Questions about the table below. Indices start at 1.
1) What is the entry in the bottom-left corner?
2) What is the entry directly below -15.2?
3) What is the entry just left of 12.7?
4) What is the entry just left of 6.7?
5) What is the entry just right of 42.1?
6) What is the entry in the top-left corner?
7) What is the entry at row 2, column 1?
8) What is the entry at row 1, column 3?
[[ 19.6 -27.4 -20.9  14.9   9.0  -0.2  -0.9  13.1]
 [  3.0  12.0  42.1  12.7   9.8 -23.4 -22.6  12.8]
 [ 14.2  -3.6 -45.1  23.8   6.7   6.4   3.6   6.5]
 [-14.5  45.3  19.9  11.2  -6.0 -15.2 -16.2  -0.7]
 [  8.8   0.9 -28.2  34.6  -0.3 -28.9 -28.9  15.1]
 [ -1.4  15.7 -53.2  38.0 -13.4 -20.5 -21.1   4.1]]
1) -1.4
2) -28.9
3) 42.1
4) 23.8
5) 12.7
6) 19.6
7) 3.0
8) -20.9

W =
[[ 51.1 -53.8 -31.7 -55.1  15.4 -24.4   9.8   2.5  15.5   5.8  17.1  50.9]
 [ 11.0 -27.8 -64.3  25.2 -65.7 -15.1  -0.8 -46.1  10.3  -7.3 -12.3 -35.1]
 [-12.2  14.8 -43.3 -15.8 -36.8  58.9 -48.4 -29.8 -27.7  11.0  -5.9  44.6]
 [ 18.8 -34.7 -52.2   7.7  12.3  61.9  26.1  27.1 -48.0  38.2  -4.9
    8.4]]
The smallest entry -> -65.7
Report the entry just right of -24.4.
A: 9.8
Report the entry just left of the largest entry.
A: 12.3
Report the entry just left of 9.8.
A: -24.4
Report the entry just left of -65.7.
A: 25.2
The entry just right of -65.7 -> -15.1
Report the entry just left of 10.3.
A: -46.1
Report the entry just right of -52.2.
A: 7.7

A = [89, 61, 16, 2, 91, 5, 75, 3, 37, 30, 72, 30, 61, 31, 89, 12]
The entry just right of the smallest entry -> 91
The entry just left of 2 is 16

Questions about the row below.
1) Read off the entry just left of the smallest entry.
2) Read off the entry just right of -5.47.
3) Read off the entry just left of 0.15.
4) Read off the entry just left of the largest entry.
5) Read off the largest entry.
6) Read off the entry just right of -12.50.
[-10.14 -18.90  13.25  -5.47  -2.83  -4.96   0.15 -12.84   7.55 -12.50
  -3.83]
1) -10.14
2) -2.83
3) -4.96
4) -18.90
5) 13.25
6) -3.83

Questions about the grid below.
1) Which number is the entry directly below -23.0?
2) Which number is the entry just right of 11.7?
3) Which number is the entry just left of -44.3?
4) Which number is the entry in the top-right corner?
5) Which number is the entry directly below the largest entry?
6) Which number is the last entry, reading row by row?
7) Which number is the entry directly above -6.9?
8) Which number is the entry directly above -10.6?
[[ 39.6 -28.9  11.7  61.0  18.7 -52.0 -26.7]
 [ 13.2 -23.0 -48.5  29.2 -28.3 -52.0  31.7]
 [  0.5 -26.4 -43.6  16.8 -44.3 -45.8  31.8]
 [ -6.9   3.6 -12.8  13.7 -10.6 -21.3  16.3]
 [-38.6  24.9  53.1 -33.3  22.6  16.2 -12.5]]
1) -26.4
2) 61.0
3) 16.8
4) -26.7
5) 29.2
6) -12.5
7) 0.5
8) -44.3

Questions about the grid below. Indices start at 1.
1) Find the entry in the bottom-right corner.
2) Find the entry in row 2 and column 1.
3) Find the entry in the bottom-left corner.
4) Find the bottom entry of the column that holds the largest entry.
5) Find the entry just right of 6.5.
6) Find the entry just right of 39.4.
7) Find the entry directly below 41.7.
8) Find the entry at row 1, column 2.
[[ -5.9 -19.7 -33.1  32.0  41.7   8.2 -26.5]
 [ -0.7 -12.9 -14.3 -23.4 -49.9 -22.8  12.5]
 [  3.1 -31.1 -22.7  30.9  39.4   6.4  -4.7]
 [ 21.7 -25.3 -14.3  42.9  19.9  -4.6  10.8]
 [ 40.3 -26.6  -0.9   6.5 -35.6 -30.6  -5.2]
 [ 25.1  -9.9 -23.8  20.9  21.3  -8.0 -56.1]]
1) -56.1
2) -0.7
3) 25.1
4) 20.9
5) -35.6
6) 6.4
7) -49.9
8) -19.7

Read these off the table that follows.
1) Give the maximum.
2) Give the entry just left of the largest entry.
3) Give the entry just right of -0.918.
4) Give the entry just right of -0.470.
5) Give the entry just left of the smallest entry.
array([[-1.303, -0.416, -0.755, -0.676, -1.992, -0.470, -0.089,  0.105,
        -1.175, -0.324],
       [-0.097, -0.882, -0.575, -0.956, -1.675, -0.088,  0.852, -0.710,
        -1.030, -0.650],
       [ 0.287,  1.028,  1.199,  0.670, -0.539, -1.400,  0.896, -1.147,
        -2.375,  1.944],
       [-0.516,  1.363,  1.933,  1.086, -1.535, -1.478,  0.779, -0.174,
        -2.478,  2.365],
       [-0.332, -0.428,  0.518,  0.632, -1.412, -1.260,  0.279, -0.273,
        -0.918,  0.269],
       [ 0.736, -1.426, -1.482, -0.862,  0.648,  0.054, -0.613,  0.099,
         0.144, -1.660]])
1) 2.365
2) -2.478
3) 0.269
4) -0.089
5) -0.174

M =
[[-22.7  21.7  -0.7   6.3  15.7  37.0  13.1  10.7  -2.7   8.4  10.5]
 [ 39.2 -25.0 -18.9 -10.1  17.5  -8.5 -13.2  -0.4  29.1  25.6  -7.5]
 [ 65.3 -17.5   7.6   9.7 -24.8 -29.7  -2.6 -32.5  49.2 -11.0  -8.2]
 [ 28.6   4.2  -1.7  19.9 -16.4   7.2  27.5 -30.2  25.5 -25.8  12.4]
 [ 29.1 -17.3 -14.9  -1.7  43.9  20.7  -7.7   9.2  18.2  26.2   0.5]
 [ 37.7 -29.9 -14.1  -4.6  -0.8  -9.1   1.4 -16.3  27.5   1.0  -3.1]
 [ 26.0 -35.1  -2.2 -26.0  -9.1 -52.4 -39.5 -13.3  -1.5   2.9 -23.8]
 [-38.2  16.0 -13.3   1.4   1.8  27.4  20.0  34.2 -10.1  12.9   8.1]
 [-32.4  -0.1   7.6 -13.7   6.6  10.2  -3.0   0.4 -36.3  -8.7   5.0]]
Indices start at 1.
Which number is the entry just right of -0.8?
A: -9.1
The entry in row 1 and column 2 is 21.7
The entry directly above 26.2: -25.8
The entry directly below the largest entry is 28.6
Which number is the entry at row 1, column 1?
A: -22.7
The entry at row 2, column 3: -18.9
Which number is the entry at row 1, column 3?
A: -0.7
The entry at row 2, column 1: 39.2
Which number is the entry directly below -32.5?
A: -30.2
The entry directly above the centre entry is 7.2
Which number is the entry just right of the largest entry?
A: -17.5
The bottom-left entry -> -32.4
The minimum -> -52.4
The entry directly above -14.1 -> -14.9
The entry at row 3, column 1 -> 65.3
The bottom entry of the column that holds the smallest entry is 10.2
The entry directly below the smallest entry -> 27.4
Which number is the entry just left of 20.7?
A: 43.9
The entry directly below 12.9: -8.7
Which number is the entry at the centre?
A: 20.7
Which number is the entry just right of 37.7?
A: -29.9
The entry just left of 37.0 is 15.7
The entry in the top-right corner is 10.5
Which number is the entry at row 3, column 3?
A: 7.6
The entry just left of the smallest entry -> -9.1
Which number is the entry directly above -11.0?
A: 25.6
Which number is the entry just right of -30.2?
A: 25.5
The entry just right of the smallest entry: -39.5
Which number is the entry in row 2 and column 2?
A: -25.0
Which number is the top entry of the column that holds the smallest entry?
A: 37.0
